128 stands for zero in the data rows.
Some points, each followed by its number:
[197 152 166 135 108 193 107 113 139  95 131  76 133 119 137 159 127 157 123 150 142 177 125 126 149 103 110 153 117 107  94 109 124  89 157 141 183 179 171 141 143 141 178 181 108 164 122 135] 0
[ 83 148 142 107 165 135 212 139 102  64  81 134 116  99 141  72 137 118 107 144 110 130 158  98 114 124 133 121 136 140 164 160 108 124 123 143 110 186 136  72 143  84 123 154 123 176 110 135] 1
[104 116 126 127 113 117 162 141 165 142 120 131 161 103  98 108 151 135 110 165  87 143 149 142 126 126 146  96 136 137 153 132 123 125 103 106 114 107 154 135  92  99 152 139 128 117 133 103] 2
[133 110 162 140 121  95  73 100 159 132 157 103  90 127 102 141 126 139 137 135 145 112 100 128 148 104 113 123 111 119 149  78 124 102 141 108 130 136  97 128 147 164 185 187 129 101 123 111] 3
[117 164 124  87 173 131 141 123 120  95  90 110 134 113 123 137 117  94 146 114 130 114 117 116 127 115 113 138 152 129  96 131 143 133 134 143 141 161 137  87 146 131 139 142 116 152 109 142] 4
[160 128 143 122 116 155 130 103 139 110 138 116 148 132 136 110 134 118 133 157 124 165 155 119 134 117 131 136 114 143 139 106 167 118 138 155 138 136 189 139 132 147 157 142 142 142 143 133] 5
[ 94  97 144 126 142 145 123 146 156 152 154 138 214 116 106  98 146 119 164 124 109 134  82 123 136 152 156  87 166  66 138 134 140 114 122  81 120 129 129 155 101 106 155 129 120 127 154 116] 6
[122 183 146 117 123 117 145 141 155  98 110 100 125 106 135 134 135 116 123 144 126 168 103 136 129 136 164 134 174 106 114 138 149 128 144 141 132 114 125  77 108 119 153 139 139 165 131  96] 7
[154  84  67 108  88  96  17 120 146 163 164 123 104 177 104 183 115 183 139 103 165 110 161 157 171 140  93 172  97 197 111  66  96 144  91 168 121 108 195 161 116 151  86 102 123  87 116 138] 8
[139 122 140 127 102 104 103 127 127 134 166 125  80 121 103 143 159 168 121 120 142 121 145 130 108 135 159  92 121 162 119 111 135 114 116 117 124 122 116 145 124 140 124 134 109  94 135 117] 9
[180 112 157 155  52 175 144 101 157 120 123  81 140 153 164 133 157 148  81 181  93 181 140 121 104 150 129 151 102 146 160 110 142 107 180 119 164 161 197 156 133 139 182 191 128 131 108 126] 10
[164 163  87 126 106 133  95 102 112 117 122  99 107 143 126 150 124 133 135 165 126 121 178 139 129 137 113 159 111 176 135  98 117  94 125 157 103  71 163  92 122 127 147 146 152 154 104 131] 11
[128 157  87 118 168 129 155 133  99 125 107 162 121 141 148 112  78 100 146  93 117 113 154 138 124 122 133 147 124 104 101 129 132 147 133 147 117  97  87 117 148 110 108  70 124 159 147 148] 12
[193 137 128 146 101 114 119 118 124 104 143  98 123 115 135 144 144 138 109 146 158 146 144 134 112 106 113 126 104 158 136 125 117 134 129 169 155 142 162 169 152 134 135 135 131 123 139 135] 13
[187  67  91 194 123  89  51 116  98 194 168 165 153 134 133 132  83 160 152 124 157  35 124 162 154  99  85 132 139 137 137 106 169 125 104 129  84  67 108 154 123  94  94  85 127 105 151 151] 14
[ 72  42 121 129 125 113 125  80 141 170 178 147 162 117 128  85 143 117 163  88 118  47 168 147 125 130 134 107 126 112 102 108 154 135 150  66 122 103 135 162 110 128 119 101 107 119 125 152] 15
[109 141 113 167 152 115 126 172 106 173  92 157 118 114 132 110 118 152 124 143 107 115 106 155 104 134 139 116 166 137 140 171 128 109 101  87  64 104  95  99 109  96 113 100 166 122 148  97] 16
[201 102  97 160  70 134  76  90 130 146 137  91 148 160 146 151 127 134 117 123 138 146 118 131 147 129  95 148  84 139 147  78 137 138 143 172 172 139 169 184 170 180 155 129 124 120 120 155] 17
[ 99 160 121 125 208 136 199 196 115 142  76 172 174  69 133  71 128  51 130 155 108 150 130 141 120 167 171 119 163 106 134 180 123 118  93 138  41  70  84  51  80  83  98 100 149 196 167  91] 18
[132 109 128  81 121 140 156 138 128  99 101 117 120 132 143 129 136 124 116 120 123 128 154  95 108 127 132 149 118 142 129 120 154 120 149 130 130 157 177 124 143 104 127 146 143 134 125 156] 19
[170  63 141 151  81  92 130 164 142 182 157 167 130 119 142 103 159 146 130 164 120 172 143 160 137 174 188  97 153 180 192 157 117 120  67 113  72 112 145 169  84 110  97 114 132  95 141 105] 20
New points follow, each followed by the numbers of its five nearest points above, looking only along the 4 directions in which the numbered points spread most, smallest number first.
[ 76 105 126 168 144  82  94 138 127 157 157 160 105 135 117 113  98 134 131 146 152  43 145 145 119 144 143 139 147 116  91 135 104 128 137  99 103 112  58 121 158  98  74  89 139 116 127 131] 9 12 14 15 16
[138 124 179 159 124 158  98 138 164 137 106 120 124 179 161 156 150 159 115 125 135 178  97 116 128 118 130 172  92 115 164 132 112 132 154  99 182 135 121 105 165 152 152 179 163 126 125 111] 0 3 5 13 19
[ 92 133 172 151 123 159 107 154 177 119 124 108 124 137 174 149 150 162 128 174 157 176 111 123 122 124 169 205 118  83 115 134  84 113 186  62 175 141 140 101 146 140 115 173 159 147 113 118] 0 5 7 13 19
[126 120 121 128 147 150 141 100 121  86 122 100 125 136  97 135 152 125 132 128 134 111 106 120 122 117 109 101 132  95 106 105 132 128 137 124 166 179 106 136 139 167 153 179 120 149 120 135] 0 3 4 5 19
[143  89 153 157 125 141  99 105 136 116 145 111 172 149 133 135 132 133 111 137 104 116 115 107 116 131 107 126 131 117 127 151 137 131 165 116 154 166 134 149 154 151 174 155  99 115 130 129] 3 5 9 13 19
[158 132 141 121 128 155  97 144 110 172 178 152 176 119 140 123 131 107 151 166 106 177 155 145 174 100  94 151 170 122 118 156 190 111 125 100 116  93 173 117  98 101 146 148 169 112 142 117] 2 3 5 9 19
[155 165 101 159 127 134  58 162 111 179 127 117  77 155 142 197 123 162 147 150 131 169 133 157 123 145 145 153 140 162 127 153 117 108  89 121 109 106 150  92 105 131 106 130 167 131  91 143] 5 9 11 13 19
[111 134 121 178  91 106  92 144 141 171 124 130 112 143 128 175 142 170 100 129 126 172 109 138 133 140 167  95 118 182 144 122  83 123  98 113 105 111 113 154  94 177 112 103 127  99 106 113] 2 9 11 13 20
[166 118 135 138  99 120 110 114 134 146 191 118 141 149 106 146 108 142 144 117 140  93  84 120  96  92  87 103 112 127 123 115 131 125 125  98 164 155 107 199 132 147 142  86  77  97 154 147] 3 5 9 15 17
[152  74 132 124 151 112  78  89 122 132 138 126 152 146  93 117 145 130 124 107 135 109 136 113 166 122 107 143 118 134 116 132 153 118 129 136 119 115 110 156 139 115 159 143 115 124 141 141] 3 5 9 13 19
[130 125 152 152 137  92  68 142 140 142 157 119 129 117  91 156 120 158 145 138 142 108 111 158 149 104 122 123 168 136 141 141 119  91 112 110 116 126 106 122 109 125 156 142 131 101 110 121] 2 3 5 9 19
[122 135 143 130  90  96 104 120 167 122 144 128 169 119 110 129 141 131 117 155 108 155 147 149 159 134 142 111 141 184 109 100 146 127 118 112 147 107 146 169  91 150 139 148 160 107 151 150] 2 3 5 9 13
[147 128 202 160  87 142  95 147 187 101 139 113 100 122 130 142 170 149  84 176 119 178 112  90 112 113 138 160 136 122 148 116 124 116 187  90 193 172 156 146 153 120 201 213 148  90 164  85] 0 3 5 10 13
[112 148 131  65 126 124 168  74 135  58 120  87  87 150 135 132 160 117 113  84 136 116 135  86 141 121 114 148  85 133 101  86 141 163 152 166 179 146 161 140 187 168 147 145 113 132  95 147] 0 4 5 13 19
[135 150 126 140  77 110 115  77 149 102 151  78  30 151 139 183 131 164 110  90 153 142 147 138 104  91 131 123  68 180 128  51  73 137 123 118 203 212 127 170 135 219 115 151  81  85  72 148] 0 3 5 13 17
[156 151 148 110 140 147 108 101 136  64 122  81  73 169 141 172 155 176 113  96 149 151 138 118 136 104  99 164  88 144 124  95  88 147 177 143 201 148 132 149 159 190 138 156 110 136 114 132] 0 5 13 17 19
[183  90 145 168  91 117 120 116 151 131 173 133 149 119 153 101 151 136 119 133 101 117 120 124 158 161 127 109 125 115 137 127 141 128 131 105 126 116 146 192 159 116 142 116 120 128 148 124] 2 3 5 9 13
[130 158 103 139 143 148 156 187  84 122  74 166 113 138 144 112 109 112 116 148 106 127 120 137  79 180 163 112 173 129 161 180 110 143 104 130  88 117 127  56 120  72  81  89 202 159 136 124] 1 7 12 16 18
[118 111  30 129 135 141  32  99 101 192 129 165  74 169 159 198  52 100 198  55 174  40 177 165 114 110 119 194  81 162  31 114 100 185  92 142 133  77 139  87 149 163  30  90 163 164  78 201] 8 9 11 12 14
[129 148 131  73 130 154 177  73 123  32  91  68  51 127 137 132 153 115 138  90 162 101 120  81  95 118 112 150  90  98 124  97 102 121 182 166 212 197 136 139 172 169 135 171  78 144  80 165] 0 4 5 13 19
[150 152 156 182 103 114 151 195 138 141  98 101  79 121 129 141 136 150  94 174 127 170  81 150  74 170 172 105 158 145 224 150  90 106  95  97 112 143  83  78  94  94 147 137 162 107 129  81] 2 7 9 16 20
[140 119 141 125 129  93 184  91 120  70 179 141 121  92 114  95 120 113 112 113 101 112 105 108 133 107 101 112 136 126 110 124 147 144 161 128 182 161 104 179 167 113 148 128 115 141 150 109] 3 4 5 7 19
